Some points:
[ 1.1  1.   0.1  1.1  0.2 -0.4 -1.3  0.7 -1.8 -0.4  0.5  1.  -0.1  0.
  0.9  0.2  0.6 -1.4 -1.6 -0.6  1.8  0.8 -0.6  0.6]
[-0.8 -1.  -0.2  1.4 -1.5  0.4  0.3  1.7 -0.8 -0.4  0.8  0.1 -0.7  0.1
  0.6  1.2 -0.9 -0.9  0.5 -0.5 -1.2 -0.7  0.4 -1.4]
[ 1.1  0.9  0.2  1.6  1.9  0.  -0.2  1.9  1.1  1.3 -0.6 -0.1  1.3  0.9
 -0.4 -0.4  0.  -0.7 -0.4  0.2 -0.4 -0.7  1.  -1.1]
[ 0.3  1.2  0.6 -1.   0.2  0.8  1.5  0.9 -0.2  0.  -0.9  0.6  1.6 -3.
 -1.9  0.   0.8  0.3  0.5 -0.6  0.7  0.9 -0.3  0.1]
[-1.1  1.3 -1.2  0.3  0.  -0.3  0.5 -0.5  1.1  0.2  1.3  0.5  0.5  1.
  0.   1.5 -0.1 -2.5 -0.4 -1.7 -0.2  0.4 -1.4  0.8]
[ 0.3  1.4 -1.3 -0.8 -0.8 -0.6 -0.1  0.6 -1.4 -0.5  0.3 -1.1 -0.7  0.6
 -0.8 -2.3 -0.9 -1.8  0.8  0.2 -0.4  1.4  1.8 -0.2]
[ 0.6 -0.2  1.3 -0.6 -0.7  2.2  2.7 -0.1 -1.   1.1 -1.2 -1.2  0.4 -0.6
  2.   0.4  1.2  0.1 -0.4 -0.1 -0.2  1.3  1.1 -0.8]
[ 0.5 -0.9 -1.9  0.6  0.   1.1 -1.6  1.2 -0.2 -0.2 -1.1  0.6  1.   0.4
 -0.6  1.   1.7 -0.4  1.2  0.3 -0.2 -0.5  0.5  0.1]
[-0.3 -1.3  0.6 -1.5  0.9  1.4 -0.6 -0.6  0.7 -0.1  1.5  1.   0.4  1.9
 -0.2 -0.8 -0.9  2.1 -0.1 -0.8  0.9  1.1 -0.1 -1.5]
[ 2.5 -0.3  0.4 -1.4 -1.2  1.5 -1.  -1.   1.6  0.4  1.6  0.1 -0.5 -0.2
 -0.5  0.5  0.9 -1.2  0.6  0.7 -0.3 -0.3 -0.1  0.1]
[ 0.1  0.9  0.   1.2 -1.9 -2.   1.2 -0.5  0.5  0.7  1.1  0.2  0.5  0.5
 -0.2  0.2  1.2  1.  -0.3  2.2 -0.1 -0.8 -0.1 -1. ]
[-0.9 -0.9 -2.8 -0.9  0.5 -0.1 -0.3  0.3  0.8  1.1 -0.3 -0.7 -0.1 -2.5
 -0.5  1.3 -0.1  0.1 -0.3  0.  -0.3  2.8  0.2 -1.4]
[ 0.5 -0.2  0.1  1.6  0.  -1.1 -0.1 -0.4  0.4  0.8  0.2  1.3 -1.3 -1.2
  0.4 -0.3  0.9  0.5  0.7  0.   0.   0.8  0.4  1.1]
[ 0.   0.   0.4  0.4 -0.6 -1.8 -0.2 -0.7 -1.6  0.  -0.4 -0.8 -0.5  0.7
 -0.1 -0.3  0.3 -0.8  2.6 -1.   1.7 -1.6 -0.7 -1.4]
[ 0.2  2.   0.4 -1.   0.  -0.7 -0.3  1.1  1.  -0.3 -1.5  0.4 -1.3  0.
  0.5  2.2 -1.2  0.8  1.4 -1.2 -0.4 -0.3  1.1  1.1]
[-1.  -0.5  1.7  0.7 -0.2 -0.4 -1.7  0.  -0.4  2.3 -0.4 -2.4 -1.2 -0.2
  0.3 -0.8  0.   0.2 -0.7 -0.7 -0.1  0.1 -0.5  0.2]
[-1.1 -0.4  0.7 -2.5  1.1  0.8 -0.4  1.7 -0.9 -0.3  1.1  1.2 -0.5  0.5
  0.1 -0.2 -0.2  0.6 -0.9  0.9  0.1 -1.3 -1.6  0.7]
[-2.   0.3 -0.8 -0.5  0.2  1.7 -0.1 -0.7  1.5 -0.7 -0.1 -0.5 -0.5 -0.8
  1.4 -1.1 -0.4 -0.1 -0.5  1.1  2.6 -2.1  0.7  0.1]
[ 1.4 -1.1  0.2 -0.4  0.8 -2.   1.5  0.1  0.3 -0.4 -0.8 -0.3 -0.9 -0.8
  1.7 -0.8 -0.4 -1.6 -0.1  0.8 -1.  -0.5 -1.5 -0.3]
[ 0.1  0.9 -0.7  0.2 -2.2  1.9  0.7  0.5 -0.2  1.6 -2.3 -0.3  0.2 -0.7
 -0.2 -1.  -0.4  1.2  0.   1.5 -0.2  1.3 -2.6  0.5]
[-0.3 -1.3  1.   0.4  1.   0.6  0.  -0.5  0.2 -2.  -0.7 -0.2 -1.3  1.4
  0.7  0.1 -0.6  2.4 -0.6  1.4  1.1  0.2 -1.5 -1.8]
[-1.  -1.4  1.8 -0.7 -0.7  0.5 -0.4  0.3  0.9 -1.8  0.  -0.4 -0.3  0.3
 -3.   0.4 -0.3  0.2 -2.7  0.7  0.9 -0.5  0.1  0.2]
[-0.1  0.8  1.3  0.9  0.5  0.1 -0.4 -0.8  0.8 -1.8 -0.1 -1.6  2.5  0.2
  0.1  0.4 -0.5 -0.6  1.1 -0.1 -0.6  1.3 -0.8  0.5]
[ 0.1  1.6  0.9  0.4  0.5 -1.  -0.6 -0.2 -0.3  0.1  1.8  1.1  0.3 -1.2
  0.1  0.2 -1.2  0.   1.1  0.6 -0.1  0.5  0.8  0. ]
[-1.  -0.3 -0.5 -0.6  3.   2.4 -0.2 -0.6 -0.6 -0.8  1.2 -0.6 -0.2 -0.4
 -1.6 -0.2  0.8  1.   0.4  0.8 -1.4 -1.3 -0.1  0.9]
[-1.3 -1.8  0.  -1.3  0.9 -0.4  0.5  0.7 -0.2 -0.6  0.8 -0.7  0.3  1.4
  0.3  0.7  1.2  0.8  0.3  1.3  1.   1.1  1.   2.8]
[ 0.5 -1.4  0.5  0.2  0.1 -0.8  0.6 -2.3 -0.5  2.3 -1.8  1.4  0.   0.9
 -0.6  0.2 -1.6 -0.8 -0.2  0.6  0.5 -0.3  0.8  0. ]
[-0.5  1.3 -0.2 -1.7 -0.2 -0.7 -0.1 -0.4  0.6  0.4 -0.7  0.3  0.6  0.8
  0.2 -1.   1.8  0.3 -0.7 -1.1 -1.4 -0.3  0.4 -0.7]
[-1.3 -0.6 -0.1  0.9 -0.5 -1.  -1.8 -0.7  0.1 -1.6 -0.5  2.5  0.6 -0.9
  0.7 -0.5  0.8 -0.9  0.3 -1.3 -2.  -0.4  1.   0.4]
[ 1.   1.1 -0.4  1.2  0.1 -0.7  0.3 -1.9 -1.7 -0.5 -0.2 -0.4 -1.3  1.3
 -0.2  1.3 -0.4  0.1 -1.1 -0.1 -1.1 -0.6  0.4  0.3]
[ 0.6 -0.6 -0.5  1.5 -0.5 -0.1  2.2  0.7  0.8 -0.1  0.8  0.4 -0.3  0.4
 -0.4 -1.7 -0.7  0.3  0.7 -2.5  0.  -0.4 -0.1  0.9]
[ 2.1 -0.4 -1.6  0.2 -0.8 -1.3 -0.4 -0.4 -0.9  0.2  0.7 -1.1  1.6 -0.7
  1.3 -0.4 -1.6  1.7 -1.4 -0.9  0.3 -1.5  0.3  0.3]
These points spread out most along one direction. Take the direction at right angles to it along which they spread out most. Go by this last direction. How many in every 100 of the points above lie lower along it than each point below? Round to a whole number. More than half of the points above lie lower than the first one.
[-0.1  0.8  1.3  0.9  0.5  0.1 -0.4 -0.8  0.8 -1.8 -0.1 -1.6  2.5  0.2
  0.1  0.4 -0.5 -0.6  1.1 -0.1 -0.6  1.3 -0.8  0.5] 25
[ 0.6 -0.6 -0.5  1.5 -0.5 -0.1  2.2  0.7  0.8 -0.1  0.8  0.4 -0.3  0.4
 -0.4 -1.7 -0.7  0.3  0.7 -2.5  0.  -0.4 -0.1  0.9] 53
[ 0.1  1.6  0.9  0.4  0.5 -1.  -0.6 -0.2 -0.3  0.1  1.8  1.1  0.3 -1.2
  0.1  0.2 -1.2  0.   1.1  0.6 -0.1  0.5  0.8  0. ] 63
[-1.1  1.3 -1.2  0.3  0.  -0.3  0.5 -0.5  1.1  0.2  1.3  0.5  0.5  1.
  0.   1.5 -0.1 -2.5 -0.4 -1.7 -0.2  0.4 -1.4  0.8] 66
[ 0.3  1.2  0.6 -1.   0.2  0.8  1.5  0.9 -0.2  0.  -0.9  0.6  1.6 -3.
 -1.9  0.   0.8  0.3  0.5 -0.6  0.7  0.9 -0.3  0.1] 3
[-0.5  1.3 -0.2 -1.7 -0.2 -0.7 -0.1 -0.4  0.6  0.4 -0.7  0.3  0.6  0.8
  0.2 -1.   1.8  0.3 -0.7 -1.1 -1.4 -0.3  0.4 -0.7] 19
[ 1.   1.1 -0.4  1.2  0.1 -0.7  0.3 -1.9 -1.7 -0.5 -0.2 -0.4 -1.3  1.3
 -0.2  1.3 -0.4  0.1 -1.1 -0.1 -1.1 -0.6  0.4  0.3] 97
[ 0.6 -0.2  1.3 -0.6 -0.7  2.2  2.7 -0.1 -1.   1.1 -1.2 -1.2  0.4 -0.6
  2.   0.4  1.2  0.1 -0.4 -0.1 -0.2  1.3  1.1 -0.8] 6
[ 0.   0.   0.4  0.4 -0.6 -1.8 -0.2 -0.7 -1.6  0.  -0.4 -0.8 -0.5  0.7
 -0.1 -0.3  0.3 -0.8  2.6 -1.   1.7 -1.6 -0.7 -1.4] 94
